In the data rows, 500 means zero.
The rows fall into hidden groups. There are 3 groups. Groups can overlap: rows of different groups may look alike. Groups are numbered from 0 in the order they first appear among the rows asked about.
Each row in order, then its group:
array([382, 443, 810, 972, 441, 424, 463, 431]) ~ 0
array([454, 391, 447, 351, 441, 584, 829, 444]) ~ 1
array([504, 484, 448, 704, 446, 453, 667, 421]) ~ 0
array([438, 375, 458, 503, 803, 422, 421, 823]) ~ 1
array([491, 354, 355, 413, 718, 437, 418, 809]) ~ 2
array([389, 438, 845, 336, 367, 433, 421, 756]) ~ 1
array([768, 449, 383, 413, 444, 444, 694, 432]) ~ 1
array([335, 634, 485, 430, 751, 354, 384, 403]) ~ 2
array([440, 655, 362, 361, 480, 749, 450, 468]) ~ 2
array([550, 443, 452, 626, 421, 453, 749, 435]) ~ 0
array([796, 382, 533, 442, 419, 423, 451, 431]) ~ 1
array([389, 433, 402, 337, 703, 382, 475, 761]) ~ 2
array([414, 811, 388, 382, 973, 482, 496, 467]) ~ 2
array([350, 770, 399, 803, 352, 482, 447, 339]) ~ 0
array([999, 460, 474, 424, 469, 346, 383, 603]) ~ 1
array([849, 440, 665, 397, 433, 411, 447, 426]) ~ 1
array([433, 474, 366, 681, 460, 457, 734, 463]) ~ 0
array([412, 835, 411, 378, 451, 896, 431, 342]) ~ 2
array([382, 451, 426, 595, 510, 432, 707, 421]) ~ 0
array([446, 665, 442, 391, 434, 916, 376, 477]) ~ 1
array([548, 457, 683, 425, 458, 453, 372, 416]) ~ 0
array([445, 433, 874, 422, 407, 437, 389, 771]) ~ 1
array([523, 407, 493, 379, 492, 368, 455, 380]) ~ 1
array([999, 381, 422, 390, 446, 496, 413, 626]) ~ 1
array([697, 404, 445, 434, 498, 466, 691, 433]) ~ 1
array([651, 374, 383, 423, 388, 502, 743, 393]) ~ 1
array([433, 779, 336, 439, 421, 925, 435, 531]) ~ 2
array([489, 291, 475, 403, 316, 743, 409, 582]) ~ 2
array([759, 372, 479, 371, 540, 532, 387, 793]) ~ 2
array([384, 704, 359, 880, 488, 435, 450, 412]) ~ 0
array([426, 775, 421, 474, 478, 821, 380, 440]) ~ 2
array([691, 447, 472, 432, 458, 383, 435, 742]) ~ 2
array([531, 447, 615, 419, 443, 497, 446, 384]) ~ 0
array([485, 344, 816, 816, 548, 484, 423, 515]) ~ 0
array([392, 354, 387, 395, 475, 709, 392, 541]) ~ 2
array([444, 508, 435, 597, 409, 337, 644, 402]) ~ 0
array([468, 460, 496, 375, 476, 436, 714, 499]) ~ 0
array([609, 457, 772, 457, 509, 392, 325, 382]) ~ 0
array([503, 492, 481, 424, 412, 505, 849, 449]) ~ 1
array([338, 999, 414, 399, 835, 445, 452, 371]) ~ 2
array([386, 426, 403, 653, 427, 432, 707, 542]) ~ 0
array([441, 396, 623, 630, 441, 447, 360, 360]) ~ 0
array([526, 386, 690, 396, 391, 412, 403, 448]) ~ 0
array([598, 403, 677, 418, 478, 345, 394, 371]) ~ 0
array([345, 509, 337, 473, 391, 476, 633, 391]) ~ 0
array([411, 480, 459, 420, 946, 428, 390, 886]) ~ 2
array([455, 476, 410, 345, 733, 488, 422, 737]) ~ 1
array([431, 429, 456, 399, 872, 368, 366, 746]) ~ 2
array([401, 574, 398, 611, 474, 366, 412, 418]) ~ 0
array([438, 319, 736, 720, 427, 427, 427, 445]) ~ 0
array([657, 399, 491, 654, 460, 434, 420, 391]) ~ 0
array([432, 889, 367, 462, 422, 845, 454, 410]) ~ 2
array([370, 915, 408, 401, 419, 971, 451, 468]) ~ 2
array([396, 450, 377, 734, 364, 515, 745, 299]) ~ 0
array([440, 438, 650, 629, 398, 406, 471, 407]) ~ 0
array([325, 363, 881, 354, 412, 418, 395, 665]) ~ 1
array([440, 404, 400, 758, 474, 500, 631, 388]) ~ 0
array([449, 447, 428, 649, 459, 376, 671, 417]) ~ 0
